128 stands for zero in the data rows.
Here is a table of points, one per row:
np.array([123, 115, 168, 153, 153, 109, 149, 83, 121, 181, 92, 172, 140, 162, 178, 113, 162, 148, 56, 102, 128, 111, 143, 202, 140, 181, 133, 117, 136, 132, 170, 123, 192])
np.array([95, 151, 152, 109, 146, 150, 71, 167, 126, 96, 123, 113, 117, 115, 166, 183, 195, 123, 169, 126, 80, 105, 133, 146, 143, 158, 131, 46, 131, 147, 135, 124, 171])
np.array([89, 164, 90, 103, 187, 141, 124, 109, 121, 141, 133, 117, 114, 106, 144, 100, 130, 110, 151, 149, 162, 123, 136, 127, 195, 141, 177, 145, 131, 153, 144, 165, 168])
np.array([134, 159, 146, 132, 118, 136, 109, 181, 127, 133, 104, 131, 170, 184, 141, 57, 81, 127, 80, 119, 168, 147, 139, 96, 109, 168, 165, 127, 124, 139, 136, 164, 188])
np.array([76, 107, 118, 168, 131, 156, 178, 99, 99, 149, 136, 146, 86, 168, 121, 132, 90, 142, 151, 107, 141, 120, 85, 115, 55, 153, 137, 189, 92, 121, 122, 65, 136])
np.array([144, 135, 85, 168, 110, 109, 116, 151, 92, 108, 121, 120, 141, 136, 80, 84, 118, 85, 123, 63, 140, 126, 148, 142, 104, 70, 81, 151, 159, 151, 89, 117, 178])
np.array([126, 152, 171, 153, 105, 131, 137, 198, 152, 99, 143, 141, 184, 151, 130, 148, 186, 109, 124, 76, 168, 152, 123, 136, 218, 116, 130, 122, 95, 69, 119, 70, 56])
np.array([80, 121, 104, 118, 180, 100, 112, 100, 81, 146, 94, 122, 103, 132, 169, 154, 137, 112, 118, 101, 117, 103, 76, 132, 149, 171, 153, 94, 163, 131, 180, 131, 161])
np.array([207, 138, 78, 113, 182, 129, 124, 91, 127, 92, 132, 104, 123, 126, 72, 99, 183, 116, 128, 120, 125, 132, 133, 79, 105, 155, 131, 93, 83, 162, 159, 109, 95])
np.array([132, 188, 162, 82, 107, 193, 149, 81, 148, 113, 147, 115, 87, 122, 125, 131, 130, 128, 103, 181, 120, 182, 80, 133, 123, 132, 79, 120, 134, 95, 81, 96, 129])
np.array([192, 161, 109, 134, 103, 76, 121, 78, 157, 102, 152, 162, 111, 169, 170, 109, 112, 184, 101, 128, 100, 199, 101, 168, 148, 73, 208, 120, 155, 89, 135, 142, 110])
np.array([99, 120, 130, 114, 40, 104, 140, 118, 118, 139, 122, 86, 107, 40, 154, 121, 116, 150, 134, 61, 170, 204, 124, 102, 79, 177, 135, 103, 116, 114, 111, 135, 158])
np.array([95, 160, 126, 123, 140, 155, 102, 145, 152, 158, 135, 69, 96, 102, 155, 92, 124, 116, 149, 131, 78, 70, 181, 106, 154, 125, 119, 155, 135, 126, 152, 147, 144])
np.array([91, 151, 133, 107, 136, 129, 110, 131, 130, 141, 106, 118, 73, 183, 116, 124, 90, 84, 157, 158, 102, 97, 176, 142, 148, 96, 107, 159, 75, 116, 165, 152, 108])
np.array([51, 86, 122, 91, 130, 101, 75, 137, 160, 95, 114, 152, 106, 124, 75, 129, 131, 127, 110, 113, 147, 101, 112, 123, 123, 67, 91, 103, 151, 144, 111, 98, 114])
np.array([188, 115, 125, 109, 145, 120, 83, 178, 81, 168, 207, 78, 87, 98, 89, 124, 107, 115, 108, 159, 158, 133, 76, 110, 142, 166, 141, 155, 99, 138, 138, 132, 81])
np.array([100, 141, 147, 167, 109, 126, 174, 180, 140, 97, 154, 121, 178, 177, 79, 182, 183, 164, 99, 138, 131, 101, 127, 119, 177, 153, 117, 108, 127, 90, 161, 96, 155])
np.array([173, 131, 132, 120, 94, 74, 130, 161, 164, 49, 80, 71, 136, 182, 130, 94, 114, 167, 132, 130, 104, 143, 127, 125, 114, 115, 138, 149, 191, 163, 125, 68, 147])
np.array([116, 132, 140, 120, 114, 152, 70, 59, 154, 165, 166, 129, 150, 99, 144, 152, 180, 95, 138, 119, 149, 98, 110, 108, 182, 121, 182, 215, 120, 118, 128, 108, 189])
np.array([67, 153, 135, 167, 80, 121, 207, 144, 161, 92, 118, 110, 137, 125, 101, 137, 145, 146, 168, 155, 172, 123, 95, 150, 125, 127, 151, 148, 126, 146, 165, 233, 106])
np.array([105, 92, 120, 136, 163, 102, 132, 97, 165, 171, 120, 112, 178, 130, 96, 67, 159, 164, 124, 166, 83, 115, 120, 106, 112, 98, 94, 149, 98, 64, 58, 162, 150])
np.array([161, 132, 147, 119, 138, 154, 113, 147, 167, 128, 117, 115, 206, 162, 148, 107, 98, 149, 115, 137, 142, 198, 121, 151, 146, 159, 151, 150, 147, 164, 179, 112, 168])
np.array([171, 93, 133, 86, 88, 109, 193, 93, 74, 180, 54, 155, 108, 105, 92, 90, 128, 189, 137, 148, 127, 130, 159, 137, 193, 116, 110, 164, 153, 116, 120, 74, 103])
np.array([147, 125, 95, 169, 167, 116, 109, 111, 156, 163, 111, 109, 105, 72, 170, 104, 147, 118, 129, 162, 121, 93, 125, 97, 137, 149, 109, 150, 117, 73, 167, 81, 120])
np.array([77, 94, 115, 129, 131, 106, 135, 101, 127, 107, 116, 143, 151, 121, 167, 132, 102, 90, 117, 134, 95, 150, 90, 36, 151, 120, 104, 132, 168, 114, 86, 154, 82])
np.array([145, 83, 149, 133, 132, 82, 174, 134, 139, 109, 205, 121, 149, 120, 153, 176, 115, 122, 139, 99, 156, 117, 174, 186, 161, 132, 72, 126, 147, 109, 167, 187, 117])
np.array([141, 116, 102, 200, 59, 104, 102, 113, 89, 130, 105, 146, 139, 99, 96, 173, 168, 55, 137, 147, 63, 148, 120, 184, 143, 123, 124, 140, 75, 174, 127, 155, 117])
np.array([178, 84, 171, 185, 160, 164, 135, 161, 145, 142, 96, 159, 90, 138, 166, 113, 135, 122, 108, 110, 117, 107, 143, 91, 155, 129, 179, 143, 117, 117, 146, 169, 72])
np.array([105, 99, 87, 129, 121, 127, 121, 106, 143, 129, 151, 153, 115, 195, 134, 160, 88, 148, 150, 110, 95, 95, 127, 211, 122, 225, 140, 112, 120, 144, 163, 125, 73])
np.array([135, 172, 163, 169, 100, 162, 198, 166, 170, 155, 149, 156, 156, 117, 103, 143, 130, 138, 130, 172, 152, 106, 121, 125, 157, 126, 103, 100, 155, 173, 98, 170, 108])
np.array([188, 98, 175, 113, 109, 188, 131, 97, 96, 101, 168, 119, 109, 136, 79, 122, 93, 106, 74, 134, 111, 117, 132, 72, 97, 128, 159, 116, 144, 137, 115, 155, 155])
np.array([141, 103, 85, 127, 75, 95, 89, 125, 79, 84, 127, 141, 103, 134, 140, 98, 147, 179, 70, 128, 131, 158, 108, 129, 125, 75, 71, 136, 114, 130, 92, 159, 126])
np.array([89, 185, 137, 125, 154, 119, 146, 94, 87, 145, 118, 155, 50, 88, 158, 90, 138, 113, 118, 135, 102, 151, 158, 142, 173, 103, 112, 85, 127, 141, 133, 128, 150])
np.array([148, 102, 108, 171, 171, 161, 101, 160, 129, 95, 100, 185, 125, 74, 124, 180, 77, 177, 116, 111, 90, 140, 194, 135, 136, 169, 165, 145, 140, 141, 96, 153, 103])
np.array([145, 151, 83, 105, 210, 136, 157, 214, 108, 177, 103, 150, 100, 119, 167, 144, 149, 151, 108, 100, 134, 163, 108, 167, 151, 153, 148, 170, 143, 108, 65, 144, 137])
np.array([109, 128, 163, 116, 96, 166, 98, 110, 88, 142, 136, 66, 122, 141, 94, 119, 130, 124, 83, 156, 73, 133, 98, 144, 103, 98, 125, 120, 173, 104, 124, 118, 75])
np.array([147, 131, 151, 106, 134, 112, 134, 135, 195, 165, 152, 142, 102, 186, 154, 102, 174, 173, 157, 124, 161, 191, 161, 128, 114, 146, 112, 116, 153, 223, 70, 154, 97])
np.array([51, 147, 136, 131, 72, 126, 140, 124, 121, 104, 125, 112, 85, 100, 154, 126, 139, 111, 94, 72, 117, 158, 120, 111, 84, 125, 113, 151, 99, 160, 117, 72, 112])
np.array([150, 140, 116, 164, 137, 90, 109, 94, 147, 75, 126, 148, 104, 66, 151, 176, 85, 201, 117, 127, 149, 72, 115, 86, 152, 130, 155, 139, 90, 149, 142, 117, 121])
np.array([150, 141, 145, 144, 167, 119, 154, 144, 104, 156, 152, 154, 188, 124, 98, 152, 71, 160, 173, 92, 86, 105, 80, 83, 137, 113, 51, 95, 142, 142, 121, 152, 158])
np.array([126, 101, 89, 161, 89, 177, 77, 107, 167, 133, 132, 173, 100, 107, 146, 130, 78, 90, 137, 158, 137, 110, 99, 157, 150, 125, 50, 105, 139, 125, 107, 80, 112])
np.array([169, 138, 94, 156, 115, 182, 121, 98, 156, 116, 100, 88, 107, 196, 93, 173, 141, 166, 143, 77, 160, 92, 115, 109, 97, 109, 106, 147, 98, 88, 149, 137, 101])
np.array([173, 151, 130, 87, 93, 77, 110, 205, 188, 189, 106, 161, 125, 137, 98, 169, 117, 96, 96, 176, 159, 136, 138, 133, 86, 134, 167, 118, 148, 132, 173, 101, 159])
np.array([113, 130, 160, 52, 144, 146, 169, 126, 59, 114, 150, 159, 188, 108, 168, 174, 102, 163, 143, 141, 147, 102, 145, 152, 64, 66, 121, 139, 77, 138, 165, 104, 108])
np.array([92, 121, 70, 117, 114, 188, 173, 116, 62, 134, 142, 136, 166, 127, 172, 109, 143, 169, 133, 116, 136, 126, 153, 91, 76, 130, 157, 86, 109, 123, 157, 108, 129])
np.array([137, 147, 127, 93, 164, 135, 112, 106, 145, 113, 76, 112, 118, 69, 102, 193, 104, 107, 94, 70, 123, 106, 147, 168, 124, 92, 121, 165, 138, 109, 85, 150, 78])
np.array([146, 160, 104, 139, 113, 93, 130, 160, 126, 185, 134, 77, 168, 151, 125, 104, 55, 107, 148, 101, 110, 88, 121, 184, 111, 72, 137, 95, 98, 157, 48, 110, 163])
np.array([106, 120, 148, 122, 155, 121, 105, 116, 132, 91, 142, 159, 190, 60, 83, 25, 136, 112, 122, 159, 106, 120, 97, 140, 84, 171, 109, 123, 121, 117, 183, 141, 83])
np.array([122, 122, 74, 104, 99, 113, 159, 94, 161, 119, 141, 140, 167, 98, 118, 98, 167, 65, 99, 104, 113, 116, 173, 84, 78, 95, 187, 105, 115, 173, 114, 81, 116])
np.array([172, 128, 128, 109, 121, 120, 134, 149, 165, 158, 114, 103, 182, 161, 195, 153, 110, 96, 98, 158, 172, 182, 138, 96, 109, 156, 121, 130, 130, 166, 171, 137, 152])
np.array([133, 72, 184, 61, 75, 113, 76, 153, 125, 127, 72, 154, 138, 137, 137, 143, 122, 108, 181, 138, 155, 99, 75, 125, 123, 120, 156, 96, 104, 101, 54, 115, 121])
np.array([197, 118, 141, 150, 119, 124, 138, 171, 130, 109, 187, 166, 97, 97, 146, 88, 182, 112, 209, 110, 126, 87, 104, 186, 78, 125, 117, 123, 183, 101, 150, 158, 154])
np.array([125, 131, 170, 135, 167, 70, 140, 94, 111, 50, 109, 110, 130, 109, 122, 118, 105, 53, 161, 124, 150, 130, 142, 88, 89, 149, 117, 101, 128, 104, 78, 144, 142])
np.array([130, 172, 119, 83, 146, 178, 106, 109, 92, 142, 142, 162, 108, 191, 92, 121, 138, 84, 142, 121, 114, 168, 109, 105, 122, 127, 92, 122, 151, 85, 162, 159, 88])
np.array([99, 128, 148, 196, 168, 87, 97, 79, 96, 156, 155, 84, 152, 145, 106, 181, 157, 148, 137, 195, 196, 135, 212, 137, 84, 113, 132, 99, 191, 113, 97, 118, 88])
np.array([130, 122, 109, 119, 78, 103, 167, 139, 96, 117, 125, 118, 128, 148, 123, 143, 144, 114, 158, 202, 115, 109, 185, 103, 197, 157, 139, 202, 128, 112, 78, 145, 176])
np.array([102, 137, 155, 127, 222, 127, 91, 149, 133, 144, 143, 103, 119, 134, 106, 159, 109, 157, 178, 122, 96, 142, 133, 100, 147, 110, 145, 145, 110, 136, 178, 104, 140])
np.array([90, 32, 116, 103, 147, 219, 168, 134, 140, 102, 144, 100, 106, 120, 111, 103, 126, 141, 151, 152, 143, 160, 135, 181, 125, 90, 149, 63, 93, 117, 163, 116, 184])
Along one direction, these points spread out more than along any other. Take the direction at right angles to it along which they spread out most. Then take the direction at right angles to both along which they spread out most. Go by this last direction. Where along it does each point below lie, from 0 to 99? 50 is the average, and the first point above lies past it. One standard deviation of the points above along it is 16.
np.array([95, 160, 126, 123, 140, 155, 102, 145, 152, 158, 135, 69, 96, 102, 155, 92, 124, 116, 149, 131, 78, 70, 181, 106, 154, 125, 119, 155, 135, 126, 152, 147, 144]) 54
np.array([207, 138, 78, 113, 182, 129, 124, 91, 127, 92, 132, 104, 123, 126, 72, 99, 183, 116, 128, 120, 125, 132, 133, 79, 105, 155, 131, 93, 83, 162, 159, 109, 95]) 66
np.array([90, 32, 116, 103, 147, 219, 168, 134, 140, 102, 144, 100, 106, 120, 111, 103, 126, 141, 151, 152, 143, 160, 135, 181, 125, 90, 149, 63, 93, 117, 163, 116, 184]) 71
np.array([141, 103, 85, 127, 75, 95, 89, 125, 79, 84, 127, 141, 103, 134, 140, 98, 147, 179, 70, 128, 131, 158, 108, 129, 125, 75, 71, 136, 114, 130, 92, 159, 126]) 45
np.array([146, 160, 104, 139, 113, 93, 130, 160, 126, 185, 134, 77, 168, 151, 125, 104, 55, 107, 148, 101, 110, 88, 121, 184, 111, 72, 137, 95, 98, 157, 48, 110, 163]) 44
np.array([106, 120, 148, 122, 155, 121, 105, 116, 132, 91, 142, 159, 190, 60, 83, 25, 136, 112, 122, 159, 106, 120, 97, 140, 84, 171, 109, 123, 121, 117, 183, 141, 83]) 61
np.array([147, 125, 95, 169, 167, 116, 109, 111, 156, 163, 111, 109, 105, 72, 170, 104, 147, 118, 129, 162, 121, 93, 125, 97, 137, 149, 109, 150, 117, 73, 167, 81, 120]) 56
np.array([144, 135, 85, 168, 110, 109, 116, 151, 92, 108, 121, 120, 141, 136, 80, 84, 118, 85, 123, 63, 140, 126, 148, 142, 104, 70, 81, 151, 159, 151, 89, 117, 178]) 44
np.array([102, 137, 155, 127, 222, 127, 91, 149, 133, 144, 143, 103, 119, 134, 106, 159, 109, 157, 178, 122, 96, 142, 133, 100, 147, 110, 145, 145, 110, 136, 178, 104, 140]) 52
np.array([145, 83, 149, 133, 132, 82, 174, 134, 139, 109, 205, 121, 149, 120, 153, 176, 115, 122, 139, 99, 156, 117, 174, 186, 161, 132, 72, 126, 147, 109, 167, 187, 117]) 20
np.array([105, 99, 87, 129, 121, 127, 121, 106, 143, 129, 151, 153, 115, 195, 134, 160, 88, 148, 150, 110, 95, 95, 127, 211, 122, 225, 140, 112, 120, 144, 163, 125, 73]) 45
np.array([99, 120, 130, 114, 40, 104, 140, 118, 118, 139, 122, 86, 107, 40, 154, 121, 116, 150, 134, 61, 170, 204, 124, 102, 79, 177, 135, 103, 116, 114, 111, 135, 158]) 79
np.array([172, 128, 128, 109, 121, 120, 134, 149, 165, 158, 114, 103, 182, 161, 195, 153, 110, 96, 98, 158, 172, 182, 138, 96, 109, 156, 121, 130, 130, 166, 171, 137, 152]) 72
np.array([150, 141, 145, 144, 167, 119, 154, 144, 104, 156, 152, 154, 188, 124, 98, 152, 71, 160, 173, 92, 86, 105, 80, 83, 137, 113, 51, 95, 142, 142, 121, 152, 158]) 32
np.array([67, 153, 135, 167, 80, 121, 207, 144, 161, 92, 118, 110, 137, 125, 101, 137, 145, 146, 168, 155, 172, 123, 95, 150, 125, 127, 151, 148, 126, 146, 165, 233, 106]) 31
